In the rows, zero is written as 128.
Families of rows that turns and mirrors carry onto each other, the same ones carrying the whole set onto itself: the rest of each named row's family, in list order:
4 families of 4 rows:
Q430: [124 128 137  76 122 140 152 160 160 115]
Q747: [105 160 147 121 134 153 109 147 112 127]
Q781: [105 161 121  96 122 158 125 139 137 121]
Q478: [132 109 179 106 165 129 123 145 145 126]
Q379: [118 129 169 120 146 139 129 177 111 123]
Q563: [125 154 148  87 110 141 117 130 160 128]
Q374: [118 122 150 132 157 163 102 154 128 147]
Q341: [138 122 181  97 128 125 131 162 150 127]
Q706: [137 115 162 112 140 151 102 140 164 152]
Q942: [104 135 126 100 141 154 150 175 122 110]
Q141: [125 153 174 113 122 137 102 138 135 134]
Q713: [129 112 148  79 152 135 141 136 170 116]
Q925: [107 128 111 113 151 176 120 149 140 137]
Q42: [126 121 123  92 134 163 121 137 175 141]
Q619: [111 118 152 118 178 147 130 156 116 117]
Q783: [107 120 121  90 167 153 148 148 141 108]

Same family as Q942: Q430, Q379, Q341
Same family as Q141: Q747, Q781, Q563
Same family as Q706: Q374, Q925, Q42

Families of rows that turns and mirrors carry onto each other, the same ones carrying the whole set onto itself: the rest of each named row's family, in list order:
5 families of 6 rows:
Q282: [160 106 154 119 143  89 131 141 124]
Q90: [164 122 151 139 140  85 132 148 130]
Q566: [155 145 153  99 126  97 128 136 123]
Q824: [170 145 160 133 118 100 127 138 148]
Q440: [116 139 144 133 108 147 126 129 156]
Q790: [114 116 140 133 115 152 143 126 126]
Q273: [152 103 159 135 132  87 107 128 129]
Q878: [169 129 150 132 136  85 133 135 125]
Q565: [101 123 130 133 119 143 124 123 134]
Q109: [116 122 147 125 132 154 148 129 130]
Q296: [170 135 152 126 118  97 136 145 112]
Q720: [106 131 131 125 121 143 125 118 144]
Q337: [124 143 138 116 105 147 138 123 125]
Q434: [164 129 151 142 129  84 125 142 120]
Q499: [162  98 147 131 143 101 128 151 119]
Q149: [106 127 130 131 124 147 134 130 143]
Q759: [164 126 151 134 122  90  99 140 134]
Q332: [137 126 154 126 119  88 105 156 113]
Q670: [127 104 145 149 124 149 148 134 148]
Q293: [180 137 148 123 125 109 138 144 126]
Q746: [116 149 150 130 109 145 120 119 141]
Q30: [ 99 111 150 138 129 136 110 127 139]
Q328: [163 111 154 138 131 109 151 149 113]
Q965: [105 128 143 135 110 131 102 139 149]
Q649: [105 108 145 128 124 137 116 113 146]
Q268: [109 101 141 115 139 140 136 131 139]
Q715: [120 106 145 153 107 132 113 111 134]
Q390: [159 128 157 134 124  85 111 154 139]
Q106: [145 118 153 114 144 101 139 167 129]
Q605: [138 130 146 131 113 142 134 102 155]

Same family as Q440: Q282, Q790, Q296, Q649, Q390
Same family as Q746: Q109, Q499, Q759, Q293, Q30
Same family as Q715: Q566, Q332, Q670, Q106, Q605
Same family as Q268: Q824, Q273, Q337, Q328, Q965

Families of rows that turns and mirrors carry onto each other, the same ones carrying the whole set onto itself: the rest of each named row's family, in list order:
4 families of 8 rows:
Q399: [135 115 130 100 100 120 103 139 153 131]
Q508: [130 103 118 105 151 129  97 130 110 151]
Q37: [143 142 137 127 153 130  97 137 111 123]
Q995: [166 130 120  98 112 116 127 148 100 114]
Q957: [125 143 109 119 132 126 136 124 141 172]
Q119: [141 114 104 125 128 116 126 118 138 178]
Q21: [126 127 133 136 125 108 137  98  95 123]
Q500: [116 127 143 119 130 129  91 123 124 156]
Q607: [136 118 115 119 131 101 134  99 156 147]
Q145: [128 127 109 110 127 124 135 127 149 172]
Q336: [134 133 135 135 116 114 137 107  94 110]
Q322: [150 151  98 122 138 120 152 123 132 141]
Q573: [158 131 125 112 122 123 106 147 131 100]
Q755: [150 118 124 128 129  99 157 119 144 122]
Q902: [142  94 108  89 119 122 104 139 126 126]
Q392: [141 108 127 122 162 125 128 145 105 140]
Q66: [137 152  99 118 113 124 139 108  99 124]
Q948: [147 100 118 104 117 122 128 145 100 106]
Q153: [141 124 129 105 111 123 104 149 157 130]
Q652: [115 127 110 101  92 128 121 112 112 149]
Q540: [118 134 142 119 124 132  86 129 115 144]
Q35: [121 137 102 103  87 126 128 116 118 140]
Q888: [121 121 117 117 109 106 120  82 119 133]
Q879: [133 112 101 113  87 118 117 108 112 150]
Q126: [167 145 129 120 130  98 148 128 135 129]
Q418: [156 110 116 109 117 124 138 151 107 105]
Q428: [153 128 129 136 138 106 156 127 139 123]
Q818: [157 138 131 117 156 121 125 146  98 146]
Q982: [131 111 134 129 123 122  84 117 112 157]
Q277: [140 121 129 129 158 130 132 142  93 136]
Q960: [146 152 136 124 119 106 130 108  91 126]
Q214: [153 100 123 115 106 112 100 135 149 140]

Same family as Q214: Q995, Q119, Q879, Q126, Q818, Q982, Q960
Same family as Q392: Q957, Q21, Q755, Q948, Q153, Q540, Q35
Same family as Q607: Q508, Q37, Q322, Q573, Q902, Q66, Q888

Families of rows that turns and mirrors carry onto each other, the same ones carrying the whole set onto itself: the rest of each named row's family, in list order:
10 families of 3 rows:
Q533: [137 136 139 103 133 148 126 153 132 129]
Q134: [116 145 120 124 125 115  93  95 106 124]
Q961: [109 115 117 129 125 110  94  92 114 132]
Q858: [ 99 110 135 127 128 130 157 112 138 106]
Q397: [ 86  92 112 117 123 137 133 118 135 104]
Q722: [111 139 123  97 123 139 127 163 127 134]
Q166: [ 79 105 138 119 107 137 122 112 136 106]
Q758: [ 85 104 131 118 131 136 146 119 130  98]
Q245: [113 148 120 130 143 125  85 109 129 125]
Q917: [103 100 115 124 106 126 112 102 148 100]
Q734: [121 121 117 126 138 109  84 116 108 103]
Q505: [102 100 124 123 118 129 130 120 152  89]
Q761: [114 133 116 117 132 123  81 103 107 108]
Q748: [147 148 133 104 126 122 124 143 134 135]
Q310: [132 129 118 143 136 113  95 112 119 102]
Q52: [121 112 144  95 125 123 135 156 129 131]
Q465: [ 96 103 101 118 127 138 149 106 123 108]
Q947: [125 139 134 120 131 114 105 102  93 108]
Q13: [131 131 141  97 124 140 133 147 110 143]
Q215: [137 116 116 100 123 140 120 150 113 149]
Q716: [145 120 128  96 136 159 119 141 131 121]
Q403: [106 103 136 111 113 124 150 102 140 111]
Q845: [123 138  97 138 130 122  94 108 109 117]
Q232: [104  89 126 127 113 137 138 140 140 103]
Q935: [132 144 124 100 125 159 128 141 127 140]
Q238: [129 145 114 142 133 119 104 119 114 145]
Q570: [139 130 119  95 113 151 121 136 126 147]
Q309: [130 133 144  92 125 130 133 142 128 146]
Q267: [117 131 106 139 125 122  90 111 105 134]
Q409: [103  96 132 111 125 134 134 108 148  93]

Same family as Q397: Q533, Q134
Same family as Q215: Q310, Q403
Same family as Q961: Q748, Q232
Same family as Q238: Q917, Q52
Same family as Q758: Q761, Q935
Same family as Q845: Q13, Q409

Families of rows that turns and mirrors carry onto each other, the same ones carrying the whole set onto itself: the rest of each named row's family, in list order:
10 families of 4 rows:
Q381: [135 138 132 136  88 124 152 151  83 106  83 148 132 102]
Q240: [121 161 153 117  92 127 168 138 108 137 103 116 157 136]
Q943: [150 136 181 125  71 143 142 122 118 110 106 138 130 152]
Q939: [122 109 154  99 124 138 155 138 102 120  93 113 137 120]
Q219: [101 113 148 124  78 114 125 103 106 102  67 131 138 116]
Q40: [113 138 148 128  83  97 168 121 112 133  99 132 168 142]
Q427: [177 137 156 130 100 133 163 130 107 126 113 121 149 105]
Q785: [150 123 162 123  83 121 145 116  99 110 105 156 126 159]
Q945: [145 121 175 131  68 124 142 112 118 107 103 149 135 156]
Q520: [128 122 137 148  74 108 150 137  97 102  79 154 145 102]
Q662: [119 149 140 117  98 106 170 131  96 136 103 131 156 142]
Q373: [114 149 161 128  77 116 166 127 124 134 100 117 169 135]
Q197: [154 138 168 117  86 139 145 126 100 112 108 144 120 156]
Q414: [136 148 150 139  76 143 149 155 101 107  83 131 137  95]
Q168: [137  98 118 125 105 108 116 113 131 103 109 118 141 134]
Q493: [117 108 171 109 106 144 152 134 126 117  91 103 148 115]
Q48: [113 135 127 128  90 118 136 132 123 112 105  99  94 132]
Q513: [160 145 105 114  98 146 158 115 118 113 102 123 126 107]
Q75: [109 125 134 110  98 121 128 114  82 106  71 133 122 120]
Q850: [106 122 131 138  78 105 134 121 135 108 101 104 105 132]
Q25: [105 131 163 122  74 141 123 113 117 104  70 112 136 109]
Q186: [128 131 155 152  63 127 147 141 116 102  79 138 150  95]
Q233: [152 158 128 160 106 141 142  95 114 117  98 114 127 133]
Q358: [136 107 136 130  93 126 113 117 151 103 108 102 147 126]
Q495: [146 120 118 137  71 122 154  92 147 106  94 131 149 107]
Q439: [109 124 122 132  89 103 136 124 122 110 104 109  98 135]
Q739: [153 143 126 127  77 153 154 108 148 109  99 112 140 101]
Q376: [175 124 142 131 106 111 164 122  95 125 111 138 150 112]
Q67: [146 142 128 169  97 123 141  83 121 114  94 123 137 136]
Q655: [171 127 166 143  85 125 160 120 125 122 109 122 162 103]
Q455: [144 124 131 117 107 144 115 131 137 107 113  94 134 125]
Q527: [148 152 136 167  95 138 139  89 127 115  96 113 135 132]
Q308: [152 122  97 123  93 116 159  98 118 109  98 142 135 113]
Q340: [168 114 152 144  90 104 162 111 114 121 107 138 162 110]
Q854: [145 115 113 113 120 125 118 127 117 108 113 110 128 133]
Q115: [115  90 148 107 118 114 156 125 104 116  89 128 145 125]
Q522: [113 143 149 107  94 148 127 125  93 109  73 113 121 112]
Q586: [111  89 166 117 101 120 152 120 127 113  87 118 156 119]
Q536: [109 133 136 134  79 120 134 128 137 110 103  95 101 130]
Q191: [150 148 120 161 107 126 142  88 108 115  97 124 128 137]

Same family as Q945: Q943, Q785, Q197
Same family as Q495: Q513, Q739, Q308
Same family as Q655: Q427, Q376, Q340
Same family as Q414: Q381, Q520, Q186
Same family as Q240: Q40, Q662, Q373
Same family as Q168: Q358, Q455, Q854
Same family as Q439: Q48, Q850, Q536

Families of rows that turns and mirrors carry onto each other, the same ones carrying the whole set onto itself: the rest of each named row's family, in list order:
4 families of 8 rows:
Q597: [ 85 148 130 111 138  86  96 119 146 132 136 110 140 150  80 124 108 134
 152 109 115 159  90 159 131 104 131]
Q193: [122 150 145 103 144 104  73 113 160 153 108 132 126 162  97 140 108 134
 146 117 111 154  70 167 127 123 125]
Q769: [ 96 147 151 115 147 117 159 159 152 136 125  93 142 160  66 112  98 159
 156 134 135 156 127 141 106 131 136]
Q780: [131 170 162 112 119 152 153 169 134 130 129 137 149 173 100 111 129 159
 163 145 127 153 114 152 108 123 130]
Q922: [ 82 144 153 103 143 115 137 142 166 147 122  98 127 166  56 112 104 155
 168 133 108 145 145 173 120 134 123]
Q41: [120 173 148 102 111 122  95 132 137 134 135 148 141 172 106 121 139 136
 168 126 103 153  93 176 136 100 118]
Q603: [123 172 168 102 118 146 142 161 147 144 126 132 134 185  91 108 134 153
 173 144 108 145 136 172 122 124 116]
Q279: [ 90 133 122 124 124 173 126 135 141 132 111 138 145 141 103 107 106 164
 126 124  92 164  88 167  93 172 142]
Q3: [121 157 146 117 117 164 137 157 123 117 125 157 154 147 109 114 131 165
 159 139 124 150  98 161 100 126 137]
Q489: [105 148 134 120 123 160 145 155 144 141 124 124 154 163  92 114  92 159
 132 139 116 177  73 144 100 163 143]
Q371: [ 92 147 134 123 146  87 112 122 139 122 121  95 132 146 101 106 121 133
 133  90 109 157 122 141 119 109 137]
Q71: [127 138 148 123 157 125 105 120 149 132  80 120 114 144 125 112 129 146
 120  95 102 145 125 153  96 148 138]
Q431: [ 88 153 134 100 116 130  92 121 166 164 128 125 131 181  83 120 104 137
 146 127  76 167  83 185 135 147 117]
Q80: [115 146 159  94 146 122  88 122 176 165 102 131 114 173  78 136 107 147
 160 133 100 142 103 189 123 143 115]
Q613: [122 161 148 119 121 139 116 134 125 115 113 141 130 153 133  96 157 143
 143 103  94 144 134 164 112 116 130]
Q229: [ 81 129 131 126 149 118 119 121 139 115 107 108 127 128  99  99 126 151
 135  92  99 144 144 162 102 132 141]
Q988: [128 173 149 114 117 117 106 133 128 125 127 136 137 167 129 107 150 130
 148 106 103 155 109 156 127  99 125]
Q661: [ 97 156 150 102 123 140 128 142 172 170 119 106 123 194  76 107 103 146
 147 135  79 164 119 176 126 163 116]
Q889: [ 88 135 134 121 143 130 145 150 139 118 127 117 156 131  73 120  95 167
 151 132 139 157  96 146  96 132 147]
Q554: [ 74 141 139 100 137 105 101 124 161 144 131 116 133 155  58 125 104 148
 170 128 103 148 111 186 131 120 121]
Q209: [109 155 132 125 127 119 111 125 141 139 113 104 130 168 129  96 122 128
 108  90  83 175 101 140 117 142 135]
Q443: [125 135 146 118 150 153 125 145 147 136  98 141 142 139  94 135  97 169
 142 140 137 152  76 152  87 154 145]
Q243: [135 152 148 118 151 100  91 118 148 140  97 116 121 158 124 124 120 130
 124  97 113 157  91 140 113 123 134]
Q962: [138 150 165 111 153 135 143 159 159 154 101 114 134 170  87 129  95 159
 146 143 139 156  97 139  98 150 136]
Q916: [114 151 142 119 118 165 122 140 122 112 114 158 141 139 121 105 147 162
 152 120 102 141 120 176 100 129 135]
Q338: [102 160 127 113 119 112  91 118 149 150 130 118 138 174 108 116 108 126
 127 107  88 178  66 154 132 133 128]
Q801: [114 169 158  96 113 138 110 141 148 145 132 147 134 180  90 118 136 146
 179 140  95 143 117 192 133 116 111]
Q590: [115 124 141 120 152 156 110 125 148 129  82 143 126 129 109 123 116 167
 134 118 109 139 107 171  85 160 142]
Q429: [ 96 138 128 127 129 153 120 124 142 132 100 119 127 150 122  91 123 148
 112  98  74 161 120 161 100 166 138]
Q941: [129 151 172 101 153 128 128 145 176 167  96 109 114 183  79 124 105 153
 155 139 113 145 126 165 112 152 120]
Q424: [ 75 122 124 124 144 139 123 130 138 111 114 129 144 115  83 114 110 168
 147 116 114 145 114 169  93 139 146]
Q701: [110 160 152 113 127 144 155 161 159 160 123  99 139 192  85 106  97 150
 137 139 106 175 105 142 112 161 130]

Same family as Q229: Q597, Q769, Q922, Q371, Q889, Q554, Q424
Same family as Q780: Q41, Q603, Q3, Q613, Q988, Q916, Q801
Same family as Q590: Q193, Q71, Q80, Q443, Q243, Q962, Q941

